In the data rows, zero lies at 7.5, halfway between 7 and 8.
Some points:
[ 1.  4.  7. 10.  6.  5. 12.  5. 10.  4.  9.  8.  7.  5. 12.  8.  6.  8. 11.  6. 11.  5.  3.  9.
  3.  5.  8. 11. 11.  6.  6.  5.]
[ 5.  5.  8. 13.  6.  3. 11.  3.  6.  9. 10. 11.  4.  1.  7.  9.  7.  6.  9. 13.  5.  4.  4. 11.
  8.  7.  7. 14.  6.  6.  4.  8.]
[ 0. 11. 12. 12.  9.  7. 10.  6. 11.  6. 14. 15.  7.  9.  9. 10.  6.  4.  9. 11. 11.  7.  6. 13.
 12.  7. 15. 12. 13.  6.  6.  5.]
[ 8.  8. 11.  9.  8.  6. 10. 10.  2.  4.  4.  4. 13.  7.  8. 13.  2.  9. 12. 15. 11.  5.  7. 11.
  8.  7. 12. 11. 11.  6.  5.  5.]
[ 6.  8. 11.  6.  1.  2.  9.  2. 11.  7.  7.  8.  5.  6. 12. 10.  5.  7. 10.  8.  5.  3.  4. 10.
  7.  8. 12. 13. 12.  8.  3.  6.]
[ 5.  4.  6.  9.  4.  9. 10.  6. 11.  9. 10.  9.  4.  3.  7. 10.  7.  6.  8. 13. 12.  7.  7. 11.
 10.  7.  8. 15.  2.  6.  2.  6.]
[ 8.  5.  9. 14.  1.  1. 13.  1.  9.  6.  9.  7.  6.  9. 12.  8.  3.  1.  7.  8. 15.  0. 10. 10.
  8.  4. 11. 12. 12.  4.  7.  6.]
[ 9. 10.  4.  8.  8.  8. 10.  7. 12.  8. 12.  9.  4.  3.  3. 12.  7.  5. 10. 12. 12.  7.  6.  9.
  8.  7.  5. 11. 15.  7. 11.  5.]
[ 7.  4.  8.  9.  6. 10. 10.  5. 10.  3. 10. 12.  6.  2.  5.  7.  8.  7.  9.  8. 10.  4.  8. 14.
  6.  4. 10.  8.  9.  6.  2.  6.]
[ 7.  6.  9. 12.  2.  0.  2. 11. 11.  4. 11. 10.  6.  5.  8.  9.  7.  6. 11.  6. 13. 11.  6. 13.
  7.  6.  9. 11.  8.  5.  3.  7.]
[ 7.  4.  7.  8.  9.  0. 15.  9.  9.  4. 11. 12.  4.  4.  7.  9.  7.  6.  8.  7.  8.  9.  7. 11.
  6.  6.  9. 10. 10.  5.  4.  3.]
[ 7.  6. 13. 11.  9.  7. 11.  3.  5.  1.  6.  9.  3.  7. 10.  8.  3.  5.  9.  8.  9.  8.  7. 12.
  7.  9. 12. 11.  9.  5.  8.  4.]
[ 4.  4. 11.  8.  6.  4.  6.  2. 11.  8.  5. 11.  6.  5.  7.  1.  1.  1. 13. 13.  9.  6.  5.  4.
  3.  4.  8.  9. 10.  5.  5.  6.]
[ 7.  9.  9. 13. 10.  7.  9.  5.  6.  5.  5.  6.  4.  7. 13. 11.  4.  4.  6.  6.  9.  8.  4. 12.
  7.  3. 10. 11. 12.  5.  5.  7.]
[ 9.  5. 11. 11.  8.  7. 10.  7. 15.  8.  0. 15.  8. 10. 12. 13.  9.  9.  8. 11. 11.  7.  6. 11.
  9.  8. 10.  9. 11.  6.  7.  7.]
[ 5.  6.  7. 10.  6.  6. 12.  9. 12.  7.  4. 14.  7.  3.  9.  5.  0.  0. 12. 11.  9.  6.  5. 15.
  4.  7.  8.  8.  7.  6.  2.  5.]
[ 4.  6. 10.  5.  7.  5.  8.  5.  7.  4.  8. 10.  7.  5.  8.  7.  2.  1.  0.  7. 10.  8.  0.  4.
  4.  6.  8.  9.  9.  7.  6.  6.]
[ 2.  3.  8.  9.  4.  6. 11.  4. 11.  2.  8.  8.  7.  5. 10. 14.  4.  4. 10. 10. 10.  5.  9.  8.
  4. 10.  8.  8.  8.  6.  7.  5.]
[ 9.  7. 15. 10.  9.  7. 11.  5. 13.  5. 14. 10.  8.  0. 15. 11.  7.  4. 12. 12. 10.  8.  5.  9.
  9.  7. 13. 10. 11.  7.  8.  7.]
[ 6.  7. 10. 12.  4.  1.  4.  0. 10.  4. 10. 11.  8.  0. 10. 10.  7.  7.  6.  8. 13.  3.  8. 12.
  4.  7. 11.  9.  9.  4.  5.  4.]
[ 5.  5. 15.  8.  4.  4. 15.  3. 11.  4. 11.  9.  4.  8.  6. 11.  8.  5. 10. 11. 14.  5.  3.  8.
  3.  3.  9.  7.  7.  6.  3.  9.]
[ 3.  3.  6.  6.  8.  6.  9.  5.  9.  2. 12. 11.  8.  9. 15.  5.  8.  7.  9. 14. 10.  8. 10. 11.
  5.  2.  7. 10.  9.  6.  8.  6.]
[ 5.  4. 10. 10.  5.  5.  8.  4. 11.  6. 12. 11.  4.  8.  8. 14.  0.  9. 10. 10.  8.  5.  4.  8.
  4.  2. 10.  7.  7.  6.  4.  5.]
[ 7.  7. 12.  8. 11.  7.  8.  4.  6.  7.  5.  5.  2.  7. 11.  8.  4.  3. 14.  5. 11.  6. 10. 11.
  7.  3. 10. 12. 11.  6.  7.  6.]
[11.  9. 11. 11.  8.  7. 11.  6. 11.  5. 13. 14.  8.  9. 12. 10.  6.  6.  9. 11. 10.  7.  7. 13.
  0.  8. 12. 15. 13.  6.  6.  6.]
[ 4.  6.  9.  8.  7.  8.  7.  5. 10.  5. 10.  9.  2.  6. 10.  8.  5.  7.  8. 11.  9.  3.  5.  8.
  4. 10. 14.  8. 13.  0.  0.  8.]
[ 2.  4. 10. 10.  5.  7. 10.  7. 12.  4.  9.  6.  3.  6. 11. 11.  7.  6.  9. 11.  8.  7.  9. 10.
  3.  6.  9.  8.  9.  7.  5.  6.]
[ 7.  5. 11.  8.  8.  7.  5. 11. 11.  1. 10. 10.  2.  6. 12.  8.  4.  2.  6. 10. 11.  0.  2.  4.
  6.  6. 10. 11. 10. 12.  3.  6.]
[ 4.  6.  9.  7.  5.  5.  9.  4.  9.  3.  9. 12.  4.  8.  8. 13.  8.  3. 11. 11.  8.  4.  4.  9.
  1.  1. 10.  8.  8.  4.  5.  7.]
[ 4.  2.  7. 11.  4.  7. 10.  7. 11.  4. 10.  8.  8.  7. 10. 11.  5.  5.  9. 11.  7.  7.  9.  7.
  5.  7.  9.  7.  9.  7.  6.  7.]
[ 2.  3.  7. 12.  5.  7.  9.  6. 10.  4.  9.  8.  8.  5. 11.  9.  5.  7. 12.  8. 11.  6.  4.  9.
  4.  6.  8.  9. 10.  6.  5.  9.]
[ 4.  1. 15.  9.  0.  9. 10.  8.  8.  6.  9. 13.  7.  0. 11. 13.  6.  6.  9. 11.  8.  6.  5.  9.
  7.  0.  5. 13. 15.  0.  4.  3.]
[ 8.  3.  7. 10.  7. 10. 11.  6. 11.  4. 11. 12.  7.  2.  6.  9.  7.  6. 11.  3.  9.  6.  6. 10.
  7.  4. 10. 11.  8.  6.  3.  6.]
[ 9.  3.  8.  6.  8.  7.  8.  7. 12.  3. 11.  9.  4.  7. 11.  8.  4.  4.  9. 10.  9.  4.  0.  7.
  6.  7. 14. 12.  8.  0.  8.  6.]
[ 6.  7. 10.  4.  1.  4.  8.  2.  7.  8.  9. 11.  5.  8. 13. 11.  6.  6. 12.  8.  8.  2.  1. 13.
  7.  9. 11. 10. 11.  7.  5.  5.]
[ 5.  5.  8.  9.  5.  5.  8.  3. 10.  5. 10.  9.  5.  8.  9. 14.  9.  2. 11. 11.  9.  6.  3.  9.
  2.  2. 10.  7.  7.  5.  3.  4.]
[ 8.  5. 10.  6.  2.  4.  7.  1.  6.  8. 12. 14.  6.  9. 13.  9.  7.  7. 12.  8.  7.  3.  3. 11.
  9.  9. 11. 10. 11.  8.  5.  6.]
[ 2.  3.  8. 13.  6.  5. 12.  5. 11.  3.  9.  9.  6.  6.  9.  9.  5.  7. 12.  7.  9.  3.  3.  8.
  4.  5.  9. 11.  8.  6.  8.  6.]
[ 8.  5. 12. 12.  0. 10. 10.  7.  7.  2.  7.  7.  3.  7. 10.  6.  4.  3.  9.  9. 11. 11.  6. 13.
  7.  8. 12. 11. 12.  6.  7.  6.]
[ 7.  7.  7. 11.  5.  3.  8.  3.  8.  5. 10. 12.  4.  1.  6. 13.  7.  5. 10.  9.  6.  2.  6. 11.
  5.  8.  6. 10. 11.  6.  9.  9.]
[ 2.  2.  8. 10.  4.  5. 11.  5. 10.  3.  8.  9.  5.  5.  9. 10.  4.  8. 10. 11. 10.  4.  7.  8.
  4.  8.  9.  8.  9.  6.  9.  5.]
[ 1.  0. 15. 10. 10.  6.  8.  7. 10. 13. 12.  8.  8.  8. 10. 11.  7.  4.  8.  9. 10.  6.  7. 14.
  2. 10.  9. 13. 13.  6.  8.  6.]
[ 7.  5.  8. 12.  7.  4. 12.  5. 10.  8. 11.  9.  3.  2.  8.  7.  8.  6.  8. 12.  7.  4.  5. 14.
  6.  4.  8.  6. 10.  6.  3.  7.]
There is one direction along which these points spread out most. Take the direction at right angles to it along which they spread out most. Go by this last direction. Where along it does each point below lie, from 0 to 99? 50 is the average, and the first point above lies past it. One standard deviation of the points above along it is 16.
[ 4. 13. 11. 11.  2.  8. 11.  9.  9. 12. 11. 12.  8.  6. 13.  9.  7.  7.  9.  8.  9.  7. 10.  5.
  2.  2. 14.  5.  3.  5.  9.  6.] 49
[ 2.  4.  7. 11.  6.  8. 10.  6. 11.  3. 11.  8.  9.  6. 13. 10.  6.  5.  9.  8.  9.  8.  5. 10.
  4.  5.  8.  9.  9.  6.  4.  7.] 49
[ 8.  6. 11. 12.  9.  7. 11.  4.  7.  4.  5.  6.  4.  7. 11.  9.  4.  4.  9.  8.  8.  8.  5. 12.
  8.  4. 12. 11. 12.  6.  6.  5.] 61
[ 8.  5.  7.  9.  6. 10. 11.  5. 10.  5. 11. 11.  6.  2.  6.  8.  8.  7.  9.  6. 10.  5.  6. 11.
  6.  6. 10.  9.  9.  6.  3.  1.] 29
[ 7.  5.  8.  9.  7.  5. 11.  5. 11.  6. 13. 13.  3.  4.  8. 10.  0.  9.  9.  9. 11.  6.  6. 14.
  6.  5.  7.  9.  8.  6.  4.  8.] 32
[ 1.  5. 11.  7.  7.  7.  9.  7. 10.  4.  8.  8.  3.  5. 10.  9.  7.  8. 10.  9. 12.  4.  4. 14.
  3.  5.  8.  7.  8.  6.  9.  7.] 52
[ 2.  3.  7. 12.  5.  6. 11.  6. 10.  3. 10.  9.  7.  7. 10.  8.  5.  8. 10.  8.  8.  4.  5.  8.
  4.  5.  9. 10. 10.  6.  5.  7.] 54
[ 6. 11. 15. 10.  7.  8.  8.  6. 11.  4. 12.  9.  7. 10. 10.  9.  6.  6. 11.  9.  7.  4.  5.  9.
  7.  9.  0.  9.  9.  0.  2.  2.] 51
[ 5.  5. 10. 14.  5.  5.  8.  4. 10.  4. 10. 10.  3.  9.  7. 11.  7.  7. 10. 12.  9.  4.  2.  8.
  2.  2. 10.  7.  7.  6.  5.  2.] 57
[ 7.  7. 11.  6.  1.  3.  7.  3. 13.  4.  8.  6.  9.  7.  9.  8.  5.  5.  7. 10.  3.  2.  3. 15.
  7.  3. 12. 13. 10.  6.  9.  6.] 63
[ 2.  4.  8. 11.  5.  7. 10.  5.  9.  3.  9.  8.  6.  5. 12.  9.  6.  7. 10. 11. 12.  6.  2. 12.
  3.  6.  8.  7.  9.  6.  7.  4.] 53
